0: [ 37  85 -10 -28 -35 -31  19 -45 -82  -4  -8  26  48  59 -39 -39  -1  23
 -16   4 -20  49 -24 -29 -32 -14 -51 -18  -6  41  31 -29]
1: [ 48  84  -8 -11 -19 -44  24 -41 -57   2 -22  24  42  55 -47 -39  -3  14
 -18  -8 -18  50 -10 -41 -33  -5 -51   8   8  26  19 -21]
2: [ 49  71  -7 -23 -37 -31  25 -36 -80   0 -10  31  33  52 -54 -41   3   7
  -9   1 -20  48 -19 -32 -40 -18 -50 -12   2  24  18 -30]
3: [ 44  77  -2  -8 -27 -41  24 -44 -56   2 -20  15  49  51 -45 -38   1  18
 -15 -11 -18  47  -6 -42 -37  -3 -48  10   9  26  18 -22]
4: [ 53  71  -7 -17 -33 -33  33 -37 -75   3 -12  29  32  50 -61 -42   7   6
  -9   2 -22  46 -14 -31 -42 -17 -49 -10   2  19  14 -32]
5: [ 45  78  -3  -5 -25 -40  26 -44 -51   1 -20  13  45  50 -44 -39   4  18
 -18 -14 -19  48  -4 -44 -36  -3 -48  11  10  25  18 -19]
6: [ 42  98 -17 -27 -36 -42  26 -54 -99  -9 -17  25  72  65 -48 -36  -7  23
   0  14 -22  56 -28 -27 -44  -2 -64 -15  -1  53  39 -36]
7: [ 43  64  -1 -20 -33 -39  17 -35 -63  -3 -14  20  38  55 -46 -31  -2  14
 -13  -5 -12  42 -18 -37 -35 -13 -42  -2  11  21  15 -23]
8: [ 37  63  20  -8 -31 -39  32 -51 -50  12 -17  -2  59  54 -55 -35  20  25
 -18 -15 -33  42  10 -34 -39   0 -46  16   1  21   1 -28]
9: [ 40  67  -2 -22 -32 -40  12 -40 -67  -3 -17  16  48  60 -46 -28  -6  17
  -8   1 -14  41 -20 -37 -36  -7 -44   1  11  27  19 -24]
10: [ 51  95 -17 -12 -15 -45  27 -41 -67   0 -24  34  42  55 -47 -43  -7  12
 -17  -4 -15  54 -15 -40 -33  -5 -58   0   4  35  27 -24]
11: [ 43  68  -2 -18 -27 -41  16 -40 -60  -2 -18  15  44  59 -48 -29  -3  15
 -11  -5 -16  41 -16 -40 -35  -7 -44   7  14  22  16 -21]
12: [ 39  81 -16 -15 -19 -37  13 -36 -62  -4 -16  29  35  50 -36 -37  -5   7
 -18 -10  -8  40 -24 -37 -32  -7 -44  -1  10  33  30 -19]
13: [ 45  74  -5 -16 -26 -42  16 -39 -59  -2 -19  18  42  59 -46 -31  -5  14
 -13  -5 -16  43 -17 -41 -34  -6 -44   8  15  21  18 -20]
14: [ 42  83  -7 -23 -29 -36  18 -46 -75  -2 -13  19  52  62 -45 -38  -1  22
 -15   0 -23  44 -22 -33 -32 -10 -49  -7   2  37  25 -27]
15: [ 38  65  14  -9 -31 -39  28 -49 -51   9 -18   2  56  55 -52 -34  15  23
 -16 -13 -29  43   5 -35 -38  -1 -45  16   4  21   4 -26]
16: [ 41  80  -6 -22 -29 -36  17 -44 -73  -2 -13  19  51  61 -44 -36  -1  21
 -14  -1 -22  42 -23 -33 -32 -10 -48  -6   4  35  24 -26]
17: [ 43  68  -3 -19 -27 -41  15 -39 -60  -1 -18  16  44  60 -48 -29  -4  14
 -10  -3 -16  41 -18 -40 -35  -7 -43   6  15  21  16 -21]
18: [ 49  84 -11 -13 -20 -44  19 -38 -58   0 -22  25  39  58 -44 -37  -9  12
 -16  -5 -15  49 -14 -42 -32  -6 -48   8  11  24  21 -20]
19: [ 38  62   8 -11 -31 -38  24 -47 -55   7 -14   5  55  53 -49 -32  10  20
 -13 -10 -23  41   0 -35 -37  -1 -44  12   6  23  11 -25]
20: [ 39  66  -2 -22 -30 -37  12 -39 -64  -3 -14  17  44  57 -44 -28  -3  15
 -10  -4 -14  39 -22 -37 -34  -9 -43   0  12  25  19 -22]
21: [ 42  64   0 -20 -30 -40  14 -39 -61  -2 -16  15  43  59 -49 -28  -3  15
 -10  -3 -15  40 -19 -39 -36  -8 -42   4  15  20  15 -21]
22: [ 43  75  -2  -5 -27 -39  26 -44 -50   0 -19  11  45  49 -44 -38   5  19
 -18 -15 -19  47  -3 -44 -37  -2 -47  12  11  24  17 -20]
23: [ 44  72  -6 -17 -28 -37  20 -43 -66  -3 -13  17  51  54 -45 -32   5  11
  -9 -10 -22  41 -18 -31 -35  -6 -47   1  12  30  16 -22]
24: [ 37  59   8 -10 -32 -36  26 -45 -51   6 -14   5  48  50 -50 -32  11  19
 -14 -10 -22  41   0 -36 -38  -4 -42  10   5  20  10 -25]
25: [ 35  60  -1 -16 -29 -37  17 -41 -54  -1 -15   8  44  56 -47 -27  -1  15
 -10  -4 -16  40 -12 -35 -36  -4 -39   7  12  23  15 -22]
26: [ 50  78  -5 -16 -30 -44  30 -49 -80   3 -15  19  69  53 -54 -38   6   7
  -1  -7 -25  47  -8 -27 -41  -1 -58   3   6  34  16 -32]
27: [ 33  66  -8 -27 -39 -27   7 -35 -76  -9  -6  28  35  46 -33 -32  -7  14
  -9  -1  -8  46 -26 -33 -35 -15 -44 -17   4  35  31 -23]
28: [ 45  72   2 -17 -33 -42  25 -47 -78   5 -16  14  68  54 -55 -36   5  11
  -5  -7 -21  45  -6 -29 -40  -1 -55   4   3  36  17 -33]
29: [ 42  64   0 -20 -29 -40  13 -40 -61  -2 -17  14  45  61 -49 -27  -3  15
  -9  -3 -16  39 -19 -39 -36  -7 -42   6  16  20  15 -21]
30: [ 39  83 -14 -27 -35 -37  20 -49 -93  -7 -12  21  68  58 -44 -32  -7  18
   2   9 -18  48 -24 -25 -40  -4 -56 -13   3  46  37 -34]
31: [ 34  68  -8 -28 -39 -28   8 -35 -76  -9  -7  28  37  47 -34 -33  -6  15
 -10  -1  -9  47 -26 -32 -34 -15 -45 -17   3  36  31 -24]
32: [ 37  82  -8 -27 -34 -32  17 -44 -79  -4  -9  24  47  59 -40 -37  -1  21
 -15   2 -19  47 -24 -31 -32 -13 -49 -15  -2  38  29 -28]
33: [ 45  68  -3 -18 -32 -39  20 -38 -66  -2 -15  20  43  54 -48 -34   0  13
 -13  -7 -14  44 -15 -36 -36 -10 -47  -2   8  26  16 -24]
34: [ 47  82  -9 -14 -23 -43  18 -39 -57  -1 -21  23  40  58 -44 -35  -8  12
 -15  -5 -16  47 -15 -42 -33  -6 -47  10  14  23  20 -19]
35: [ 42  65  -5 -19 -27 -40  17 -39 -62  -2 -17  14  46  56 -50 -30  -2  15
  -8  -4 -15  41 -16 -36 -35  -6 -45   5  14  22  18 -21]
36: [ 42  64   0 -21 -29 -40  13 -39 -61  -2 -17  14  45  61 -49 -27  -3  15
  -9  -3 -16  39 -19 -39 -36  -7 -42   6  16  20  16 -21]
37: [ 45  71  -3 -19 -28 -41  16 -41 -65  -1 -17  17  48  61 -49 -30  -3  13
  -9  -4 -17  42 -17 -38 -35  -6 -46   5  13  24  17 -22]
38: [ 43  71  -2 -18 -29 -42  16 -40 -63  -1 -18  16  48  60 -48 -30  -4  13
  -9  -4 -16  42 -16 -38 -36  -6 -45   8  14  23  17 -22]
39: [ 47  81  -7  -9 -22 -42  24 -41 -56   0 -21  20  42  52 -46 -39  -1  15
 -18 -11 -17  48  -9 -43 -35  -5 -50   8  10  26  19 -20]

[ 39  83 -17 -17 -20 -37  14 -38 -67  -4 -15  30  39  51 -36 -37  -6   8
 -16  -8  -9  42 -24 -34 -32  -6 -47  -4   8  36  33 -21] 12 18 16
[ 40  66  -1 -21 -28 -38  11 -39 -63  -2 -15  16  45  57 -45 -28  -1  14
 -11  -7 -16  37 -22 -36 -33  -8 -43   3  14  26  17 -21] 20 21 36
[ 41  76  -5 -22 -29 -36  15 -43 -70  -2 -13  17  50  59 -44 -34  -1  19
 -13  -3 -20  41 -22 -34 -32  -9 -47  -4   7  34  22 -24] 16 14 23
[ 51  89  -7 -18 -29 -44  24 -48 -82   4 -16  25  65  60 -51 -39  -1   8
  -6  -5 -21  48 -13 -32 -38  -1 -60   2   6  36  20 -31] 26 28 14
[ 40  88 -12 -24 -32 -40  27 -50 -89  -2 -16  25  62  60 -49 -36  -4  18
  -4  10 -20  51 -21 -26 -42  -5 -57 -11  -3  45  34 -36] 30 6 0
[ 38  58 -14 -18 -20 -41  20 -37 -67  -5 -19  14  50  43 -51 -36  -7  16
  -2   0  -5  40 -10 -30 -33  -4 -49  -1   7  32  26 -23] 35 33 9
[ 34  58  -1 -13 -30 -35  17 -41 -51  -1 -15   5  44  54 -46 -27   1  17
 -12  -7 -17  40  -9 -34 -36  -3 -38   8  12  23  15 -21] 25 35 11
[ 49  72  -6 -17 -31 -38  23 -35 -68  -1 -14  27  35  52 -50 -38  -1  11
 -13  -3 -16  46 -16 -37 -37 -14 -46  -5   8  21  15 -25] 33 7 2
[ 34  57   0 -12 -31 -35  18 -41 -51   0 -15   4  45  53 -45 -28   2  17
 -12  -7 -17  40  -8 -34 -37  -3 -38   8  11  23  14 -21] 25 24 19
[ 40  69  -4 -21 -28 -36  12 -40 -66  -3 -14  15  47  57 -44 -31  -1  15
 -12  -7 -17  38 -22 -35 -32  -8 -44   0  12  30  19 -21] 20 9 37
[ 41  73  -7 -21 -27 -37  17 -42 -70  -3 -15  16  50  55 -46 -35  -2  19
 -11  -2 -17  41 -20 -33 -32  -8 -47  -4   7  34  23 -24] 16 14 9
[ 37  77   5 -27 -30 -49  -3 -46 -80   1 -27  20  64  65 -43 -33 -17  20
   2   9  -7  37 -18 -44 -43  -2 -47  -3   2  40  19 -29] 9 16 14
[ 36  74   6 -24 -23 -54  -2 -46 -73   2 -32  14  64  65 -45 -32 -21  24
   2  12  -1  32 -13 -48 -43   1 -43  -1   3  37  18 -29] 9 38 37
[ 38  79 -12 -18 -25 -36  14 -39 -64  -6 -14  22  40  52 -37 -34  -4  14
 -16  -8 -12  40 -25 -38 -32  -8 -43  -2  11  31  29 -20] 12 20 13
[ 38  63   8 -15 -31 -35  30 -52 -74   8 -12   9  72  51 -55 -36  21  14
 -10 -14 -26  41   5 -19 -40   1 -56   5  -9  40  14 -37] 28 26 19
[ 35  70   4 -20 -29 -39  21 -51 -79   6 -17  14  68  56 -51 -34   8  16
  -7  -1 -18  39  -5 -24 -42  -2 -53   0  -8  40  22 -38] 28 26 14
[ 36  80   8 -28 -28 -53  -7 -49 -81   2 -31  17  72  69 -42 -33 -20  22
   5  11  -6  35 -17 -46 -45   2 -47  -1   1  43  18 -30] 9 16 30
[ 56  76  -7 -20 -36 -34  37 -40 -83   4 -11  31  35  57 -66 -46   9   5
 -10   1 -29  49 -14 -32 -44 -19 -53 -12   0  18  11 -35] 4 2 33
[ 37  81 -16 -17 -23 -35  13 -38 -64  -6 -14  26  37  50 -34 -36  -5  11
 -17 -10 -10  40 -26 -37 -32  -8 -43  -3  11  32  32 -19] 12 20 34
[ 42  97 -18 -27 -35 -42  26 -54 -99  -8 -17  25  71  64 -48 -36  -7  23
   0  14 -22  56 -27 -27 -44  -2 -64 -14  -1  53  39 -36] 6 30 0
[ 39  82 -15 -15 -21 -37  14 -37 -63  -4 -16  28  36  51 -36 -37  -6   9
 -17  -9  -9  41 -23 -38 -32  -7 -44  -1  11  31  29 -19] 12 18 34
[ 38  77 -13 -16 -24 -36  15 -37 -63  -4 -15  27  34  49 -38 -36  -4   9
 -17  -8  -9  40 -22 -37 -33  -8 -42  -2  10  29  28 -21] 12 20 34
[ 59 102 -18 -19 -22 -53  20 -52 -91   6 -24  49  67  65 -45 -44  -7  -1
   8   9 -31  56 -19 -26 -45  -5 -65   2   6  34   3 -29] 26 10 6
[ 42  87  -8 -24 -29 -36  20 -47 -78  -1 -13  21  53  64 -45 -39   0  23
 -16   2 -25  46 -22 -32 -32 -11 -51  -9  -1  38  27 -29] 14 16 32
[ 52  84 -11 -11 -27 -41  32 -49 -80   1 -18  21  65  52 -54 -45   7  10
 -11 -12 -23  51  -4 -29 -39   0 -65  -2   0  43  20 -31] 26 28 14
[ 35  67   3 -18 -30 -35  27 -50 -78   7 -13  13  67  52 -51 -35  13  14
  -9  -4 -21  41  -3 -18 -40  -2 -54   1 -10  40  23 -40] 28 26 23
[ 54  96 -18  -9 -11 -46  27 -39 -61   1 -25  36  37  54 -47 -45  -8  10
 -21  -8 -14  54 -13 -43 -31  -6 -57   2   6  32  24 -20] 10 1 18
[ 35  59  -1 -15 -29 -37  17 -41 -53  -1 -16   7  44  55 -46 -27  -1  16
 -11  -5 -16  40 -11 -35 -36  -4 -38   7  12  23  15 -21] 25 35 11
[ 53  93 -13 -17 -25 -44  26 -48 -84   4 -16  30  63  60 -52 -42  -2   7
  -7  -5 -21  51 -13 -32 -37  -1 -63  -2   4  40  22 -30] 26 10 28
[ 42  64  -1 -20 -33 -39  15 -36 -63  -3 -14  19  39  56 -46 -30  -2  14
 -12  -5 -13  41 -19 -37 -35 -12 -42  -1  11  21  15 -22] 7 20 21
[ 36  65  -3 -16 -29 -37  18 -42 -58  -1 -15  10  46  57 -45 -30  -1  17
 -12  -3 -18  41 -13 -35 -35  -5 -41   4   9  26  17 -23] 25 35 11
[ 36  90 -23 -25 -30 -34  19 -49 -93  -9 -11  28  59  54 -36 -36 -10  13
  -3   7 -14  50 -26 -24 -38  -3 -58 -18   1  50  46 -33] 30 6 0
[ 52  93 -16 -12 -14 -44  25 -40 -63   0 -23  33  39  55 -47 -44  -7  12
 -20  -6 -15  52 -15 -41 -31  -7 -56   1   6  32  24 -21] 10 1 18
[ 34  76  -9 -26 -37 -41   8 -43 -85  -6 -19  19  62  59 -39 -34 -17  22
  -3  14 -10  47 -23 -31 -38  -6 -52  -8  -1  48  34 -33] 30 32 0
[ 44  74  -5 -16 -28 -42  15 -39 -58  -2 -19  17  43  60 -44 -31  -5  14
 -13  -6 -16  43 -17 -41 -35  -6 -43  10  16  20  17 -19] 13 11 17
[ 37  62  10 -14 -33 -43  15 -45 -65   3 -24   4  61  53 -48 -33  -2  21
  -8  -1 -12  37  -2 -39 -42  -1 -45   3   2  34  17 -31] 19 28 25
[ 45  71   2 -16 -33 -42  26 -48 -77   5 -16  13  68  54 -55 -36   5  12
  -6  -8 -22  44  -5 -28 -40  -1 -56   3   3  36  17 -33] 28 26 23
[ 47  70  -6 -22 -36 -32  23 -36 -77  -1 -10  28  34  53 -53 -38   2   8
  -9   0 -19  47 -19 -33 -39 -17 -48 -10   4  23  17 -29] 2 4 33
[ 43  69   1 -16 -33 -41  24 -47 -73   4 -15  12  64  54 -53 -34   4  13
  -7  -7 -21  44  -6 -30 -40  -2 -53   4   4  33  17 -31] 28 26 23
[ 41  64  -2 -21 -34 -37  15 -35 -65  -4 -13  22  37  53 -44 -31  -3  14
 -12  -4 -11  42 -19 -37 -35 -13 -43  -5   9  24  18 -23] 7 20 33
